31; 19; 22; -9; -45; -40; -14; -17; 16; -16
-39; -12; 16; -30; 43; -30; 30; 20; -46; 20
26; 3; 15; 29; 15; 49; 43; 17; -29; -49
-7; 6; -22; -38; 39; 44; -48; -11; -19; 20
46; -29; 30; -1; -35; -50; 40; 23; -30; -45
-6; 1; -33; 10; 9; 1; 1; -11; 47; 11
=>
-39; -12; 16; -30; 43; -30; 30; 20; -46; 20
-7; 6; -22; -38; 39; 44; -48; -11; -19; 20
-6; 1; -33; 10; 9; 1; 1; -11; 47; 11
26; 3; 15; 29; 15; 49; 43; 17; -29; -49
31; 19; 22; -9; -45; -40; -14; -17; 16; -16
46; -29; 30; -1; -35; -50; 40; 23; -30; -45

-6; -3; -9; -11; 12; -45; -1; -14; -5; 6; 26; 25; -16; -5
-18; -5; 3; -20; 1; 14; -28; 14; 10; 35; -27; 19; 22; 21
-19; -14; -12; -15; 23; -21; 7; 33; -8; -22; -26; 27; -9; 32
0; 27; 22; -15; -5; -54; 0; 19; -13; -2; -4; 14; 21; 1
=>
-19; -14; -12; -15; 23; -21; 7; 33; -8; -22; -26; 27; -9; 32
-18; -5; 3; -20; 1; 14; -28; 14; 10; 35; -27; 19; 22; 21
-6; -3; -9; -11; 12; -45; -1; -14; -5; 6; 26; 25; -16; -5
0; 27; 22; -15; -5; -54; 0; 19; -13; -2; -4; 14; 21; 1

-6; -11; -7; 10; -17; -10; 19; -2; 16; 27; 15; 7; -12; -11
-48; 36; -2; -7; 40; -36; -37; -17; -13; -45; 15; -11; 4; -10
-21; 19; 30; -21; -24; -8; 7; -42; 0; -12; 7; 30; 4; 41
-23; -37; 30; -4; 48; 44; -9; 51; -9; -20; 18; 18; -16; 41
=>
-48; 36; -2; -7; 40; -36; -37; -17; -13; -45; 15; -11; 4; -10
-23; -37; 30; -4; 48; 44; -9; 51; -9; -20; 18; 18; -16; 41
-21; 19; 30; -21; -24; -8; 7; -42; 0; -12; 7; 30; 4; 41
-6; -11; -7; 10; -17; -10; 19; -2; 16; 27; 15; 7; -12; -11

32; -9; -9; 0
11; -18; 0; 2
33; -10; -1; -4
3; -7; -4; -13
-18; -10; -24; -10
-6; 11; 8; -23
7; -16; 6; -17
-22; 3; -38; -10
28; -4; -34; -21
-29; -18; -12; 28
12; 58; 4; 40
=>
-29; -18; -12; 28
-22; 3; -38; -10
-18; -10; -24; -10
-6; 11; 8; -23
3; -7; -4; -13
7; -16; 6; -17
11; -18; 0; 2
12; 58; 4; 40
28; -4; -34; -21
32; -9; -9; 0
33; -10; -1; -4

25; 47; -26; -32; 24; 7; -41; 11; -53; 29
-5; -10; 6; 8; -5; -1; 10; -2; 13; -6
-13; -22; 11; 13; -12; -4; 17; -5; 22; -15
22; 41; -22; -29; 21; 7; -36; 10; -46; 25
19; 38; -22; -29; 19; 6; -37; 9; -47; 23
15; 28; -15; -20; 14; 4; -25; 7; -32; 17
12; 23; -10; -15; 12; 4; -17; 6; -21; 15
=>
-13; -22; 11; 13; -12; -4; 17; -5; 22; -15
-5; -10; 6; 8; -5; -1; 10; -2; 13; -6
12; 23; -10; -15; 12; 4; -17; 6; -21; 15
15; 28; -15; -20; 14; 4; -25; 7; -32; 17
19; 38; -22; -29; 19; 6; -37; 9; -47; 23
22; 41; -22; -29; 21; 7; -36; 10; -46; 25
25; 47; -26; -32; 24; 7; -41; 11; -53; 29

-4; 58; 16
-2; 43; 12
-1; 27; 7
-3; 45; 12
3; -8; -1
=>
-4; 58; 16
-3; 45; 12
-2; 43; 12
-1; 27; 7
3; -8; -1
